H: [ 81 157  91 137  47]
R: [120  90 189 137 121]
A: [140 151 190 118 124]
K: [120  90 189 133 121]
C: [119 102  70 114 157]
B: [143 121 110 105 160]
L: [100 104 148 128 109]
S: [137 143 143 143 137]
J: [125 119 147 137 118]
find: [120  90 189 137 121]	R
find: [100 104 148 128 109]	L

W: [ 92 141 132 141]
N: [193 165 121  83]
Z: [ 92 141 119  72]
T: [193 162 183  93]
M: [145 127 113 179]
U: [ 80 162 110 153]
D: [164 104 192  90]
Q: [135 202  52  52]
V: [ 52 187 167  53]
find: [ 80 162 110 153]	U
dup W: 	[141]
dup Q: 	[52]

X: [112 128 122 141 135 139 127 126 125 145 157 151 141 138 124  95 129 134
 141 134 121 129 119 129 163 105 110 163 173 120 130 132]
P: [112 128 122 121 135 139 127 126 125 145 157 151 141 138 124  95 129 134
 157 134 121 129 119 117 163 105 110 163 173 120 130 132]
F: [112 128 134 121 121 139  85 126 132 145 157 132 141 138 112 112 129 134
 157 121 121 129 119 129 163 105 110 163 173 120 130 132]
find: [112 128 122 121 135 139 127 126 125 145 157 151 141 138 124  95 129 134
 157 134 121 129 119 117 163 105 110 163 173 120 130 132]	P
find: [112 128 134 121 121 139  85 126 132 145 157 132 141 138 112 112 129 134
 157 121 121 129 119 129 163 105 110 163 173 120 130 132]	F

zorib: [148 122 121 123 124 122 130 107 122 141 169 106 114  95 127 110 144 150
 123]
bolup: [101 125 129 123 131 126 124 141 126 133 126 146 126 127 114 141 110 112
 122]
poda: [152 160 109 139  82 201 150 109 121 132 138 200 111 138 157  85 144 119
 158]
pogek: [148 126 114 126 117 136 134 107 113 136 170 118 106 136 125 105 145 136
 157]
mefa: [162 136  97 130  86 169 145  86  97 161 190 142  86  86 129  82 155 150
 184]
Dese: [113 123 133 124 137 129 125 136 117 134 121 129 129 124 119 113 119 124
 124]
zun: [113 105 114 126 117 113 125 107 113 147 170 118 106  89 125 105 145 147
 157]
bofo: [130 125 128 135 135  96 123 137 152 110 109 107 138 148 128 139 126 124
 110]
find: [113 105 114 126 117 113 125 107 113 147 170 118 106  89 125 105 145 147
 157]	zun
find: [113 123 133 124 137 129 125 136 117 134 121 129 129 124 119 113 119 124
 124]	Dese
find: [101 125 129 123 131 126 124 141 126 133 126 146 126 127 114 141 110 112
 122]	bolup
find: [148 122 121 123 124 122 130 107 122 141 169 106 114  95 127 110 144 150
 123]	zorib

kag: [133 124 126 128 171 124 115 140 154 132]
Fuz: [134 134 134 127 100 134 136 138  78 118]
toval: [120 137 132 133 126 110  66 123 148 126]
nop: [136 136 121 126 160 140 148 126 142 136]
Gudo: [135 114 125 126 140 135 143 139 120 135]
boge: [148 110 119 120 144 157  77 148 100 135]
Vokoz: [129 133 127 129 153 124 119 129 149 131]
Bufof: [129  94 133 129 117 125 153 143  94 119]
buka: [129  94 133 129 117 125 153 143  94 133]
Ramig: [120  74 109 132 109 105 185 147  87 107]
vuluv: [162  96 162 116 193 162  57 162 112 143]
vuduf: [154 117 115 113  93 182  43 138  47 134]
dup Gudo: 	[135]
dup Fuz: 	[134]
dup vuluv: 	[162]
dup Ramig: 	[109]

Vus: [121 122 149 130 130 115 125 125 109 135 128 124]
Kelup: [131 111 161 111 161 161 111 188 111 161 141  94]
fel: [120 148 133 113 120 190 120 133 133 145 133 110]
kena: [150 114  97 144 132 101 101 108 133  99 108 173]
Gipig: [127 146 140 124 126 130 138 146 119 146 132 114]
find: [131 111 161 111 161 161 111 188 111 161 141  94]	Kelup
dup Gipig: 	[146]
find: [120 148 133 113 120 190 120 133 133 145 133 110]	fel
find: [127 146 140 124 126 130 138 146 119 146 132 114]	Gipig
find: [121 122 149 130 130 115 125 125 109 135 128 124]	Vus

Sir: [177 161 127 139 133 161]
Safep: [134 113 194 142 112 194]
san: [178 129 116 131 133 165]
saku: [178 129 116 111 111 111]
nibof: [136 110 190 139 127 162]
pabeb: [176 109 135 141 135 159]
dup Sir: 	[161]
dup saku: 	[111]
dup Safep: 	[194]

teka: [108 118 174 171 205 122 130 146  86]
pamok: [122 123 151 143  51 149 117 132  90]
bise: [118 123 184 144  73 158 133 138 106]
Pofo: [136 133 120 109 166 128 124 119 167]
Koso: [142 136 127  96 186 144 120 112 186]
lorul: [133 127 104 133 137 143  76 119 113]
feto: [126 128 121 133 138 113 130 130 118]
dege: [131 126 104 137 132 140  76 121 105]
vokes: [140 129  93 118 160 144  68 110 140]
mezud: [118 123 184 144  73 135  73  73  73]
dozuv: [122 125 121 144 162 111 121 132 105]
dup mezud: 	[73]
dup Koso: 	[186]

sorov: [115 102 138 131 132 151 109 135 127 104 156 116 125 171 103 138 114 107
 146 120 121 169 169 117 154 151 107 128  96 103 141 147 145 137 126 135
 153  86  89]
digo: [ 92 126 106 100 135 133 153 113 146 106 123 134 119 152 131 125 156 138
 147 140 105 154 125  89  89 127 128 139 122 120 156  82 135 128 111 125
 116 124 133]
Fubov: [121 148  90 103 159 154  98 132 202 132 144 132 132 135 114 102 104 120
 115 123 111 166 133  98  97  91 124 123 106  99 148 147  53 114 144  99
  87  79 147]
Febor: [129  99 121 133  78 101 140 151 120 142 103 133 113 132 132 126  99  99
 119  98 142 151 174 141 103 143 134 130 142 129 130 119 127  99 123 126
 139 125 135]
Fod: [142 141 108  92 137 125 140 133  97 159  59 171 128 119 105 127 144 156
  93 107 110 144 151 114 112  90  89 104 153 132 127 124 115 102 132 124
 137 150 111]
dugi: [145 132 137 140 104 157 126 161 107 120  95 175 123 138 120 110 128 121
 138 102 122 144 135 116 111 175 125 109 164 110 175 138 136 110  90 110
 155 148 108]
ret: [ 92 126 155 100 135 133 153 113 146 106 123 134 146 152 131 125 156 138
 147 140 105 154 125  89  89 127 128 139 122 120 146  82 135 128 111 125
 122 124 133]
find: [121 148  90 103 159 154  98 132 202 132 144 132 132 135 114 102 104 120
 115 123 111 166 133  98  97  91 124 123 106  99 148 147  53 114 144  99
  87  79 147]	Fubov
find: [ 92 126 106 100 135 133 153 113 146 106 123 134 119 152 131 125 156 138
 147 140 105 154 125  89  89 127 128 139 122 120 156  82 135 128 111 125
 116 124 133]	digo
find: [129  99 121 133  78 101 140 151 120 142 103 133 113 132 132 126  99  99
 119  98 142 151 174 141 103 143 134 130 142 129 130 119 127  99 123 126
 139 125 135]	Febor
find: [ 92 126 155 100 135 133 153 113 146 106 123 134 146 152 131 125 156 138
 147 140 105 154 125  89  89 127 128 139 122 120 146  82 135 128 111 125
 122 124 133]	ret
find: [142 141 108  92 137 125 140 133  97 159  59 171 128 119 105 127 144 156
  93 107 110 144 151 114 112  90  89 104 153 132 127 124 115 102 132 124
 137 150 111]	Fod

Kes: [121 122 134 134 149 107  58 128 129]
tok: [127 127 137 127 127 171 186  79 127]
gotav: [124 132 127 134 131 135 102 127 112]
rodo: [144 161 128 128 124 132 179 105 114]
kopu: [122 111 144 128 129 114  91 118 149]
nibu: [122 111 111 117 129 111 111 118 149]
bopi: [121 122 134 134 149 107  58 134 134]
Zakom: [161 161 128 128 124 132  94 135 131]
dup rodo: 	[128]
dup bopi: 	[134]
dup gotav: 	[127]
dup nibu: 	[111]
dup tok: 	[127]
find: [127 127 137 127 127 171 186  79 127]	tok
find: [121 122 134 134 149 107  58 128 129]	Kes

Pepum: [105 131 149 162 132 152 147  62 118 215 143 148 103  70  74 151 118 119
 121 125 138 148 167 118]
girer: [136 140 132 106 132 152 108 159 125  89 135 126 142 124 147 115 103 129
 106 129  98 141 122 126]
Relo: [123 114 137 125 129 138 155 114 143 115 101 132 110 154 147 131 118 128
 118 136 131 144 111 109]
liso: [126 133 122 129 141 126 132 117 144 180 141 125 135  90 122 117 131 135
 130 135 124 143 120 131]
Dano: [115 129 125 138 129  97 128 116 131 168 138 135 124 126 128 126 151 122
 161 124 162  97 130 139]
fevo: [150  92 101 125 106 101 104 168 108 133 107 120 130 154 126 122 170 118
 155  82 147  74 102  97]
Ketu: [144 112 105 137 143  98 118 114 143 172 137 140 128 128 153 132  92 154
  96 104  98 130 140 165]
sadet: [105 131 149 162 132 131 147  62 118 215 143 132 103  70  74 151 118 119
 121 125 139 148 132 118]
dobo: [127 135 130 129 139 119 118 105 136 169 140 118 134 108 130 125 135 130
 131 152 139 132 135 128]
Linok: [142 124 105 123 122 163 123 123 126 131 142 113 119 155  83 123  98  92
 107 117 125 116 123 116]
find: [144 112 105 137 143  98 118 114 143 172 137 140 128 128 153 132  92 154
  96 104  98 130 140 165]	Ketu
find: [150  92 101 125 106 101 104 168 108 133 107 120 130 154 126 122 170 118
 155  82 147  74 102  97]	fevo
find: [123 114 137 125 129 138 155 114 143 115 101 132 110 154 147 131 118 128
 118 136 131 144 111 109]	Relo
find: [105 131 149 162 132 152 147  62 118 215 143 148 103  70  74 151 118 119
 121 125 138 148 167 118]	Pepum

Kufif: [130  93  74  99  82  99 159 131  99  93]
bomig: [103 136 136 184  73 151 165 133 104 136]
gorof: [ 74 121 121 193 113 121 125 129 163 136]
Gazu: [ 74 113 157 193 113  88 125 129 163 169]
Rep: [ 85  62  94 143  85 121 167 161 113 114]
tikap: [ 84  62  93 143  85 121 167 161 113 113]
zonuz: [103  58 154 190 123  88 117 128 157 123]
ran: [ 84  63  92 144  84 121 166 161 113 113]
dup Rep: 	[85]
dup gorof: 	[121]
dup Gazu: 	[113]
dup bomig: 	[136]

Fazin: [123 116 133 170 146 147 126 143  95 137 154  66 128 144 150 161 161 163
 169 111 155 131 159 163]
nobov: [129 140  97 121 121 121 100 116  96 163 125  90 128 121 160 111 132 142
 130 106 118 112 152 129]
Litir: [133 147 141  86 108 106 114 116 125 187 104 110 187 134 108 108 146  93
 104  90 126 139  95 102]
mena: [141 156 110 154 146  90 111  97 104 143 115 118 128 103 117 118 160 119
 106 103 117 103 135 119]
sib: [101 113 110 147 124 105 102 143 110 132 110 105 128 174 145 113 169  95
 101 170  88 140 100 101]
find: [101 113 110 147 124 105 102 143 110 132 110 105 128 174 145 113 169  95
 101 170  88 140 100 101]	sib
find: [129 140  97 121 121 121 100 116  96 163 125  90 128 121 160 111 132 142
 130 106 118 112 152 129]	nobov
find: [133 147 141  86 108 106 114 116 125 187 104 110 187 134 108 108 146  93
 104  90 126 139  95 102]	Litir
find: [141 156 110 154 146  90 111  97 104 143 115 118 128 103 117 118 160 119
 106 103 117 103 135 119]	mena
find: [123 116 133 170 146 147 126 143  95 137 154  66 128 144 150 161 161 163
 169 111 155 131 159 163]	Fazin

vok: [143  99  48 139 159 189 183  81  62 115 111 159  73 139  84  93 134 207
 159 136 132 102  55 159 191 102 122 129  99 129 152 202 171 162 104 211
  57 144 183]
Nin: [132 128  97 123 163 147 152 110  95 126 105 105 109 141 104 114 129 158
 136 137 138 118  92 145 162 128 126 131 117 117 143 152 157 145 114 173
 158 105 158]
kugug: [147 115  88 111 152 120 163 101  87 128  79 125  88  97 136 127 143 146
 116 177 156 145  99 156 155 153 102 101 115  94 160 194 176 153 113 191
  98 107 143]
Lugap: [147 115  88 111 152 120 163 101  87 128  79 125  88  97 136 127 143 146
 116 177 156 145  99 156 155 153 102 101 115  94 160 194 176 153 113 191
  98 107 114]
duz: [158 117  93 108 124 100 148 107  93 132  59 149  79  71 145 131 132 124
  95 183 159 152 122 158 142 156 106  81 106  85 163 203 168 151 114 167
 104 102 130]
riliz: [118 137 137 141 129 139 123 134 142 127 144 137 144 137 128 133 123 137
 137 111 117 116 137 118 137 123 141 137 139 151 118  91 118 117 137 103
 146 142 122]
sasa: [147 115  88 111 152 120 163 101  87 128  79 125  88  97 136 125 143 146
 116 177 156 145  99 156 141 153 102 117 115  94 160 194 176 153 115 115
  98 107 114]
lorir: [111 129 127 142 138 168 132 133 132 132 159  98 131 164 106 104 128 142
 146  92 117  99 114 113 127 101 141 141 129 143 108 114 111 110 121 121
 127 144 141]
bub: [117 133 120 151 137 162 124 124 137 136 174 100 141 167 108 103 116 108
 160 108 106 102 116 108 142  99 160 147 134 153 113  96 120 121 136 122
 134 142 132]
find: [147 115  88 111 152 120 163 101  87 128  79 125  88  97 136 127 143 146
 116 177 156 145  99 156 155 153 102 101 115  94 160 194 176 153 113 191
  98 107 143]	kugug
find: [111 129 127 142 138 168 132 133 132 132 159  98 131 164 106 104 128 142
 146  92 117  99 114 113 127 101 141 141 129 143 108 114 111 110 121 121
 127 144 141]	lorir
find: [118 137 137 141 129 139 123 134 142 127 144 137 144 137 128 133 123 137
 137 111 117 116 137 118 137 123 141 137 139 151 118  91 118 117 137 103
 146 142 122]	riliz

zepe: [ 47 143 107  89 109 176 131  94 158 156 121 129 152 140 137 154 102 136
 105  86 122 142 121 139  63 115 169 139 130 105 127 130 185 185 142  97
 115 136 103 161 134 108 124 161 166 116 103 117]
Daso: [133 132 152 128 138 167 151 138 124  99 118 140 185 129 137 123 124 143
 139 114 142  83 126  93  89 130 119 117 124 136 106 113 147 123 101 129
 147  92  97 114 125  88  96 181 128 108 132 151]
gizo: [ 72 162 104 115 129 153 140  80 174 156 131 132 141 145 155 148 106 141
 104 102 130 137 123 133  74 106 147 135 123 108 148 136 180 183 183  79
  97 128 109 154 125 102 130 158 154 183 109 131]
fizo: [ 49 135 109  90 111 168 129  94 156 156 126 119 146 132 137 152 106 141
 102  90 119 135 125 138  72 119 172 146 134 106 126 122 189 192 142 102
 113 136 110 162 138 120 135 164 176 108 105 119]
zopa: [ 56 150 112 106 112 163 140 101 139 140 109 130 146 134 142 139 101 145
 116  93 126 147 124 137  57  94 166 149 119 114 126 123 180 177 147  97
  98 139 107 164 151 106 124 156 152 110  93 112]
Giru: [ 81 143 122 126 129 164 158 129 149 145  66  99 152 142 128 147 111 143
 147 114 152 150 139 109  57 139 144 141 111 120 141 122 178 146 106  93
 103 128 106 152 139 124 143 173 141 100 117 113]
find: [133 132 152 128 138 167 151 138 124  99 118 140 185 129 137 123 124 143
 139 114 142  83 126  93  89 130 119 117 124 136 106 113 147 123 101 129
 147  92  97 114 125  88  96 181 128 108 132 151]	Daso
find: [ 47 143 107  89 109 176 131  94 158 156 121 129 152 140 137 154 102 136
 105  86 122 142 121 139  63 115 169 139 130 105 127 130 185 185 142  97
 115 136 103 161 134 108 124 161 166 116 103 117]	zepe
find: [ 56 150 112 106 112 163 140 101 139 140 109 130 146 134 142 139 101 145
 116  93 126 147 124 137  57  94 166 149 119 114 126 123 180 177 147  97
  98 139 107 164 151 106 124 156 152 110  93 112]	zopa
find: [ 49 135 109  90 111 168 129  94 156 156 126 119 146 132 137 152 106 141
 102  90 119 135 125 138  72 119 172 146 134 106 126 122 189 192 142 102
 113 136 110 162 138 120 135 164 176 108 105 119]	fizo

larim: [ 78 128  99 125  65 150 121 136  88]
tigez: [ 74 128 186 109 152 109  95  97 109]
nofub: [ 78 128  99 125  95 150 121 136  88]
sug: [120 128 120 125 120 162 120  98 156]
Zufo: [162 128  70  99 102  67 116 120  63]
dup sug: 	[120]
dup tigez: 	[109]

suf: [139 130 123  91 130 115  69 109 154 171 130 113 121 141  98 118 106 115
 110 111 159 128 115  97 112 127 152 132 141 127 129 148 119 165 135 114
 127 145 170 134 125 118 148 149 127 127 126 145 153 119  87 129 139 141
 147 114 140 112 134  98 132 110]
zefo: [119 145 122 107 128 133  77  93 142 151 148 123 119 137 119 128 108 117
  95 108 175 125 121 109 114 125 160 130 142 129 145 144 107 172 119 127
 121 142 160 140 131 119 140 135 120 134 111 138 156 131  84 129 147 131
 159 128 133 110 121  88 121 111]
zinu: [139 145 125 102 124 119  78 101 147 164 141 124 120 161 113 109 107 123
  97 102 163 129 107 106 122 131 154 134 156 129 156 147 114 166 128 121
 119 145 159 136 120 101 141 144 122 137 121 144 157 129  90 138 146 132
 150 119 136 103 124  95 128 112]
Gitiz: [126 134 125 104 124 134  74  89 141 144 152 126 123 149 123 121 109 117
  91 109 175 130 115 112 115 130 156 124 145 135 149 143 107 166 124 131
 119 135 155 139 130 115 139 130 119 139 103 140 155 139  95 134 151 134
 157 128 136  94 113  93 126 107]
Nefa: [ 75 139 122  97 130 121  75 103 151 166 133 114 119 138 102 122 112 116
 107 109 165 128 119  95 114 122 156 134 139 128 135 147 117 173 130 119
 128 146 168 139 128 123 146 142 126 133 125 138 156 120  84 127 138 136
 154 119 141 113 133  97 130 117]
zesil: [139 106 126  87 124 127  61  97 149 148 141 118 130 148 109 116 109 111
 101 118 166 137 110 107 108 133 147 116 137 140 128 144 113 156 140 125
 124 128 163 136 132 122 144 133 122 135 101 145 149 136 107 135 148 148
 148 118 144  83 116 104 139  99]
Vokab: [137 141 123  96 129 114  71 108 151 172 136 118 118 146 104 116  99 119
 104 106 160 125 113 106 116 131 154 135 149 122 138 149 116 164 128 113
 121 147 165 132 120 107 144 154 126 126 125 149 153 122  84 133 143 138
 146 116 133 115 132  92 125 107]
poge: [109 125 126  91 124 118  70 103 109 163 136 119 125 158 105 109 110 117
 103 110 160 134 107 100 116 132 149 127 148 134 142 147 118 162 138 120
 124 139 164 135 124 111 144 141 124 136 117 145 154 128  98 136 143 141
 147 115 142  94 125 103 137 109]
pova: [126 130 120  93 133 122  65 105 151 164 135 127 120 124 100 130 102 111
 109 115 166 125 123 104 106 125 155 129 133 124 118 147 114 166 128 115
 127 143 170 135 130 127 147 149 127 122 120 144 149 127  83 125 141 142
 150 119 137 118 132  92 125 105]
rosal: [137 121 125  93 124 127  70  97 149 154 137 117 126 149 107 117 117 113
 103 114 167 135 113  96 113 126 151 124 138 139 136 144 116 167 137 126
 128 135 165 140 131 125 145 131 123 140 112 138 155 130  99 132 142 141
 154 120 146  91 122 104 139 113]
bog: [132 104 123  84 129 126  58 101 152 153 135 110 128 129 100 127 108 105
 109 123 166 133 119 102 102 128 149 118 126 136 111 144 114 160 139 122
 130 131 170 136 136 135 148 137 126 128 108 143 148 128  99 127 143 150
 149 118 145  96 123 102 137 101]
find: [139 130 123  91 130 115  69 109 154 171 130 113 121 141  98 118 106 115
 110 111 159 128 115  97 112 127 152 132 141 127 129 148 119 165 135 114
 127 145 170 134 125 118 148 149 127 127 126 145 153 119  87 129 139 141
 147 114 140 112 134  98 132 110]	suf
find: [119 145 122 107 128 133  77  93 142 151 148 123 119 137 119 128 108 117
  95 108 175 125 121 109 114 125 160 130 142 129 145 144 107 172 119 127
 121 142 160 140 131 119 140 135 120 134 111 138 156 131  84 129 147 131
 159 128 133 110 121  88 121 111]	zefo
find: [137 121 125  93 124 127  70  97 149 154 137 117 126 149 107 117 117 113
 103 114 167 135 113  96 113 126 151 124 138 139 136 144 116 167 137 126
 128 135 165 140 131 125 145 131 123 140 112 138 155 130  99 132 142 141
 154 120 146  91 122 104 139 113]	rosal

G: [107 107  95  89 157 130  95 145 115 103  95 138 131 119]
E: [144 144 144 152 144 138 184 150 168 162 116  63  97  96]
Y: [150 141 160 129  92 131  92 142 135 131 140 144 162 158]
dup E: 	[144]
find: [150 141 160 129  92 131  92 142 135 131 140 144 162 158]	Y
find: [107 107  95  89 157 130  95 145 115 103  95 138 131 119]	G

